(in the rows, 128 means zero)
Rotation paths and how fast each direction turns (degrees a step):
Each turn is a multiple of 5 degrees from 10 to 175, or 0.
Each row of a path follows its step; steps can be skipped.
Rotation 1:
step 2: [126 129 128 125 125 120 123 111 129 133 138 126 125 121 129 137 134 115
 120 127 117 114 121 141 121 137 128 130 124 121 123 117 136 132 129 133
 146 149 120 138 129 128 125 150 134]
step 5: [122 130 119 130 115 131 113 127 127 122 130 137 131 126 129 137 142 125
 129 119 122 129 117 129 130 128 130 142 138 120 139 113 136 124 126 114
 115 126 113 148 127 128 128 136 109]
step 6: [121 130 124 120 120 124 117 121 132 131 125 139 123 116 129 135 139 111
 119 118 136 119 121 137 128 128 133 139 135 128 129 119 134 124 136 139
 135 149 114 129 132 147 135 140 127]
step 7: [130 140 134 130 134 131 126 127 130 140 139 126 136 120 137 133 135 114
 130 128 126 126 135 148 119 124 129 118 141 147 143 124 129 131 122 148
 133 137 126 130 130 135 132 141 140]
step 9: [117 130 128 128 109 132 116 121 135 133 125 128 132 126 126 129 118 121
 123 121 124 136 127 117 124 134 135 137 142 113 138 109 139 133 115 122
 126 133 115 142 137 115 124 130 118]
step 11: [120 140 135 123 134 125 128 144 136 128 127 133 143 115 128 141 127 126
 142 128 118 128 122 156 130 126 133 130 132 134 143 121 131 117 130 136
 131 134 124 130 130 139 137 138 140]
step 13: [132 133 124 130 124 134 124 110 139 129 135 125 129 134 124 139 125 118
 123 119 124 116 126 117 120 124 132 141 149 123 145 129 138 131 125 123
 138 133 116 140 135 114 126 136 114]
step 14: [128 135 115 135 117 130 118 120 134 138 129 125 130 109 141 135 112 119
 119 126 118 122 126 136 116 127 138 142 142 121 118 120 131 125 129 124
 135 139 125 125 124 132 134 147 131]
step 16: [124 136 135 115 130 127 127 130 138 130 130 142 127 141 134 128 133 118
 136 134  99 133 125 134 134 128 112 133 131 128 144 121 132 118 118 135
 120 127 112 135 130 122 122 132 127]
Speeds:
[133 129 128 130 128 123 127 124 125 129 126 127 131 126 126 130 130 128
 128 126 130 126 133 126 128 125 128 128 127 133 130 133 125 127 128 127
 127 129 124 126 133 128 130 132 126] => 60
[128 127 133 129 125 127 129 126 125 125 130 128 126 129 124 129 131 129
 127 126 123 134 130 127 129 125 125 127 126 123 129 130 131 126 127 129
 129 123 124 131 127 127 128 128 125] => 95
[128 128 123 133 121 128 127 131 131 128 125 130 131 126 126 126 128 127
 125 124 126 127 127 129 128 128 129 127 122 131 126 128 132 124 130 128
 127 129 129 129 125 129 128 127 126] => 80
Rotation 2:
step 0: [121 128 127 121 129 131 121 138 115 123 121 131 127 122 139 139 124 130
 136 131 130 128 138 140 125 142 136 143 114 122 126 120 123 127 138 147
 129 129 119 133 112 127 129 119 103]
step 2: [128 139 134 137 122 120 136 129 124 133 128 123 115 125 130 134 128 123
 126 122 139 132 138 128 135 131 151 133 142 142 130 110 134 130 124 134
 128 132 119 117 114 130 136 149 120]
step 3: [118 130 129 111 127 108 127 124 133 119 130 122 125 129 135 132 126 143
 131 129 126 132 130 123 138 133 117 107 108 131 129 134 112 132 125 132
 140 135 133 116 117 138 128 123 114]
step 8: [138 133 122 116 118 128 127 144 133 127 127 115 123 131 138 127 132 117
 136 127 151 126 136 148 145 137 141 124 131 134 134 129 121 132 126 142
 143 130 133 137 134 130 130 133 124]
step 10: [131 120 122 136 120 124 133 125 129 136 122 113 130 104 139 137 120 126
 135 142 136 134 126 125 137 140 128 142 131 135 128 111 119 122 121 123
 122 120 110 130 138 120 132 125 125]
step 11: [120 133 140 109 121 118 123 123 113 124 119 121 124 139 124 131 137 123
 125 136 127 122 125 146 122 124 125 128 127 137 130 124 114 150 115 122
 131 135 136 140 129 133 125 114 127]
step 12: [154 121 123 129 134 137 126 115 123 130 134 116 112 124 132 129 114 135
 136 120 136 128 127 133 138 140 132 137 136 126 135 132 132 142 138 118
 124 126 130 131 106 131 133 129 132]
step 13: [119 132 136 123 128 117 123 129 115 124 134 116 133 122 143 124 130 130
 149 128 138 128 129 146 125 120 121 131 114 128 108 119 136 120 120 133
 120 120 118 126 123 133 126 132 115]
step 17: [125 132 133 122 137 136 122 130 103 118 111 116 122 132 119 127 129 121
 126 137 133 138 125 124 118 125 131 140 127 116 122 138 125 146 124 127
 119 120 135 114 123 135 125 134 119]
Speeds:
[126 126 128 127 128 127 128 128 127 126 131 130 127 129 130 130 129 125
 131 127 124 132 127 130 128 126 133 123 127 127 128 133 125 135 129 128
 131 129 127 130 131 125 125 125 124] => 135
[126 134 127 126 129 130 127 126 131 126 128 130 130 127 129 127 130 130
 129 130 129 129 131 129 131 131 125 127 128 129 119 126 128 129 128 130
 132 132 129 132 131 130 130 126 128] => 140
[128 132 127 127 128 126 131 126 128 126 134 125 129 126 130 129 130 131
 129 126 124 129 129 124 130 130 128 130 123 127 127 129 127 126 129 132
 120 128 127 127 125 125 127 126 127] => 110
[132 129 131 128 127 126 126 126 127 125 129 128 130 128 130 126 129 128
 130 128 133 126 121 129 130 127 127 132 128 124 126 130 125 133 126 127
 127 126 125 126 131 127 129 129 133] => 10
[123 129 126 129 125 131 129 132 126 128 130 123 129 128 131 128 127 125
 124 129 125 127 126 128 125 130 125 133 126 127 129 130 129 131 124 128
 130 128 131 129 133 129 131 130 126] => 110
[132 126 125 126 126 127 128 127 128 129 128 125 131 125 129 126 127 126
 128 125 127 130 132 132 129 125 126 130 129 129 130 126 129 129 127 126
 126 126 128 136 130 127 125 123 131] => 25
[129 129 128 128 130 133 129 127 126 130 125 131 122 126 124 126 125 126
 130 129 125 125 127 128 127 126 127 129 124 127 128 124 124 132 128 130
 125 128 128 132 127 125 132 127 127] => 65
[127 131 127 132 131 127 131 131 125 124 125 132 126 128 132 129 125 126
 125 128 129 132 125 131 129 127 127 127 130 129 124 128 127 123 128 127
 125 124 130 128 127 124 130 125 129] => 85
Rotation 3:
step 0: [121 129 131 131 131 130 144 143 124 135 133 132 126 124 133 111 139 139
 132 135 132 120 125 126 127 116 116 135 120 141 120 125 133 135 127 135
 117 138 136 122 122 127 129 132 123]
step 4: [132 135 128 127 131 129 138 126 129 129 129 135 122 130 118 121 123 123
 129 134 136 115 128 121 126 131 107 125 113 141 131 118 139 143 129 140
 124 140 132 130 129 135 123 120 122]
step 5: [128 137 136 117 128 123 132 135 125 136 127 136 123 129 126 141 123 146
 132 124 138 119 119 113 142 127 120 129 123 143 132 133 118 120 124 130
 126 139 132 119 124 131 122 129 127]
step 8: [131 136 127 138 128 131 140 131 130 129 126 130 128 122 126 116 142 127
 139 126 133 120 119 123 120 139 114 143 126 145 126 125 134 130 131 123
 126 145 135 120 135 127 122 129 132]
step 9: [129 122 129 119 129 133 138 130 120 128 134 127 124 125 121 142 134 140
 132 125 140 119 121 116 134 141 110 127 125 144 128 133 138 123 133 126
 125 122 116 124 127 118 131 119 124]
step 11: [119 134 134 123 126 130 135 138 119 130 132 124 119 131 126 125 117 151
 130 123 135 115 125 120 138 123 115 139 126 139 130 126 124 134 120 134
 118 132 128 120 128 138 137 132 128]
step 12: [133 126 145 130 129 116 145 122 132 122 126 127 125 121 126 119 137 131
 129 134 134 129 124 119 129 124 120 128 116 147 126 130 131 135 124 133
 120 148 126 128 123 131 120 129 121]
step 14: [135 132 128 130 124 129 138 131 132 127 132 131 135 113 127 116 138 127
 134 133 140 124 114 121 135 125 114 139 136 140 143 129 142 128 130 119
 120 132 142 129 133 126 132 127 133]
step 15: [134 127 117 117 137 130 145 120 126 130 129 123 118 130 120 128 119 134
 134 129 139 117 129 121 129 137 107 135 130 143 123 123 131 130 129 133
 123 123 128 119 133 124 133 120 124]
Speeds:
[127 126 128 133 120 127 128 133 126 129 126 128 130 126 128 127 129 131
 129 130 128 129 127 128 132 128 131 131 129 129 130 126 130 131 126 127
 125 126 125 126 128 124 132 127 127] => 130
[127 126 130 123 125 124 128 129 131 126 126 131 126 128 128 127 126 132
 125 128 125 128 129 126 131 131 129 129 128 127 130 131 128 122 132 125
 126 126 126 127 134 131 126 128 130] => 175
[127 129 129 128 125 126 130 130 125 129 132 126 128 130 126 130 125 124
 128 122 127 127 126 128 131 134 127 127 127 125 130 129 128 133 128 128
 127 127 126 130 125 135 125 127 126] => 55
[130 128 132 129 126 126 128 131 125 129 123 126 130 130 127 133 132 125
 131 127 128 127 132 127 130 127 127 125 125 130 122 127 130 125 124 126
 130 128 128 129 132 129 125 128 128] => 95
[129 126 128 127 124 130 124 127 133 131 129 128 130 125 126 128 130 132
 128 131 127 127 125 128 125 133 125 124 127 127 126 129 124 128 126 127
 130 133 125 124 125 128 125 127 125] => 95
Rotation 4:
step 0: [126 108 127 117 121 129 136 136 122 136 121 131 139 131 116 120 120 130
 125 128 124 125 124 132 136 134 133 131 139 130 134 134 134 144 129 131
 124 127 142 125 115 128 106 138 117]
step 2: [123 120 128 126 123 135 148 138 121 146 122 120 122 129 130 116 120 123
 123 135 125 129 126 133 126 115 125 123 120 125 129 130 133 112 128 124
 131 140 129 142 122 114 116 140 135]
step 4: [127 130 120 129 123 122 141 131 114 137 125 126 141 125 123 128 136 109
 125 149 135 119 131 120 135 131 127 128 130 114 136 112 133 124 135 111
 135 127 125 127 129 134 127 138 129]
step 9: [121 119 136 121 131 130 138 120 119 134 123 127 121 126 133 110 123 133
 130 125 127 130 131 107 143 134 128 110 127 133 130 119 141 125 128 123
 136 118 139 123 129 133 110 131 128]
step 11: [129 121 125 128 127 117 134 135 123 136 121 120 123 139 119 124 121 122
 125 121 131 112 121 137 133 147 126 130 120 118 135 127 140 131 123 121
 132 137 132 118 121 121 104 135 133]
step 12: [120 120 123 121 131 128 132 140 118 146 122 116 121 110 119 118 129 126
 135 129 129 135 123 127 141 138 123 129 128 127 146 126 135 129 132 132
 133 133 128 118 121 123 125 148 121]
step 13: [121 123 122 127 125 123 150 121 119 138 117 130 120 130 118 121 128 130
 131 142 133 129 114 129 132 124 119 131 134 109 127 120 135 122 131 140
 120 138 126 137 128 120 126 140 118]
step 15: [122 123 127 140 131 124 141 136 116 132 127 132 137 112 125 120 129 115
 117 136 137 128 125 130 122 131 121 119 133 136 133 110 139 131 126 120
 130 127 143 128 121 118 142 141 133]
step 17: [124 111 129 128 129 138 120 134 114 126 123 140 133 137 125 124 121 131
 122 144 134 128 111 129 141 130 129 123 134 130 143 124 129 135 139 114
 131 118 131 135 115 126 115 125 128]
Speeds:
[123 130 129 127 123 130 128 129 128 125 127 129 128 131 127 130 127 132
 123 129 130 129 128 129 131 130 128 127 124 132 127 128 130 127 127 131
 129 123 131 125 126 133 128 123 129] => 35
[130 128 125 131 129 127 123 128 129 127 125 126 129 127 130 126 128 132
 126 129 130 126 124 128 127 126 133 131 124 130 125 131 133 129 135 129
 128 128 129 129 128 126 124 132 131] => 125
[129 131 132 134 131 131 128 129 125 125 127 126 127 125 125 128 132 128
 129 128 126 128 125 133 130 132 131 128 130 128 131 128 125 123 132 128
 128 124 128 131 128 126 130 127 126] => 160
[131 124 127 130 125 125 126 126 128 134 130 128 129 126 126 129 128 130
 128 132 126 132 127 133 124 130 128 124 126 129 129 131 129 127 128 131
 124 127 124 127 129 130 126 126 123] => 60
[125 130 125 126 125 124 125 125 128 128 133 129 127 126 132 126 126 132
 130 129 125 129 127 130 129 130 130 131 129 126 133 125 126 125 130 126
 129 132 130 130 123 129 129 128 129] => 80
[130 124 131 126 131 130 131 129 133 124 135 126 126 127 129 128 123 128
 134 129 128 126 128 129 128 129 131 128 128 128 128 128 132 128 129 129
 127 127 130 127 128 131 125 126 127] => 35
Rotation 5:
step 2: [134 119 129 128 128 133 115 133 143 133 116 124 143 141 136 130 125 139
 139 123 125 127 114 123 134 139 123 127 130 126 137 116 141 131 130 120
 140 135 121 129 122 141 128 117 125]
step 3: [123 120 131 119 132 111 149 137 133 124 122 133 136 126 137 122 130 122
 131 132 117 120 132 128 128 121 128 143 125 115 133 124 135 114 135 137
 129 124 125 142 140 129 131 139 119]
step 4: [136 133 117 136 134 121 129 138 124 134 136 121 136 119 140 127 134 126
 135 120 129 127 130 131 128 140 117 127 133 122 109 128 108 148 124 128
 122 131 125 132 137 116 122 140 130]
step 6: [126 116 135 138 132 122 141 130 141 118 123 139 118 130 134 127 124 125
 119 142 114 131 130 152 133 132 121 120 128 125 133 123 137 134 128 120
 121 120 141 130 130 132 128 126 118]
step 8: [126 137 138 130 119 136 141 131 114 124 138 130 130 130 139 135 131 131
 124 114 131 127 132 116 127 131 116 148 125 131 127 131 136 130 139 130
 135 126 124 132 123 145 108 131 123]
step 11: [125 130 137 125 130 118 129 140 127 139 136 130 128 136 131 123 125 122
 129 118 128 131 140 138 135 135 118 146 120 128 136 118 134 108 126 135
 134 121 138 146 134 125 122 117 125]
step 12: [122 129 103 131 127 120 132 125 131 141 125 148 134 122 130 127 135 129
 137 124 125 123 134 127 126 142 118 128 117 120 128 124 123 144 134 129
 116 117 129 124 117 121 125 138 133]
step 13: [129 131 135 125 125 127 130 130 123 135 123 122 136 123 122 135 125 129
 137 135 130 127 117 133 128 123 118 129 132 131 135 122 110 131 137 132
 122 155 131 120 113 142 126 135 108]
step 17: [124 121 128 119 120 137 120 132 131 136 127 135 130 131 127 123 119 119
 133 120 135 139 129 139 140 131 131 111 132 116 137 132 132 135 147 118
 127 114 118 133 122 144 124 120 123]
Speeds:
[131 129 128 132 133 128 127 129 126 133 130 127 130 128 128 129 128 127
 124 125 133 134 130 123 127 129 129 128 127 127 129 128 131 131 128 130
 128 128 133 130 131 133 128 127 130] => 110
[133 128 131 128 127 132 132 127 128 130 128 125 127 124 123 131 130 130
 134 130 125 130 127 128 129 130 129 125 131 127 135 127 129 130 129 126
 126 127 130 128 126 129 128 128 131] => 95
[128 124 129 126 127 132 128 127 130 128 125 132 132 132 128 131 128 124
 127 126 129 127 123 126 124 126 126 130 127 124 132 127 125 131 131 129
 130 126 131 129 124 126 127 130 127] => 70
[128 127 130 126 127 132 130 129 126 128 129 124 131 130 128 127 126 128
 126 128 132 127 124 130 130 132 126 133 128 129 125 127 125 129 124 128
 127 132 128 127 124 130 134 127 133] => 125
[130 130 132 124 129 126 126 125 129 129 132 128 132 130 125 126 127 130
 127 132 129 125 130 127 124 130 127 131 128 132 132 126 126 132 127 125
 132 129 125 125 132 130 125 127 126] => 130
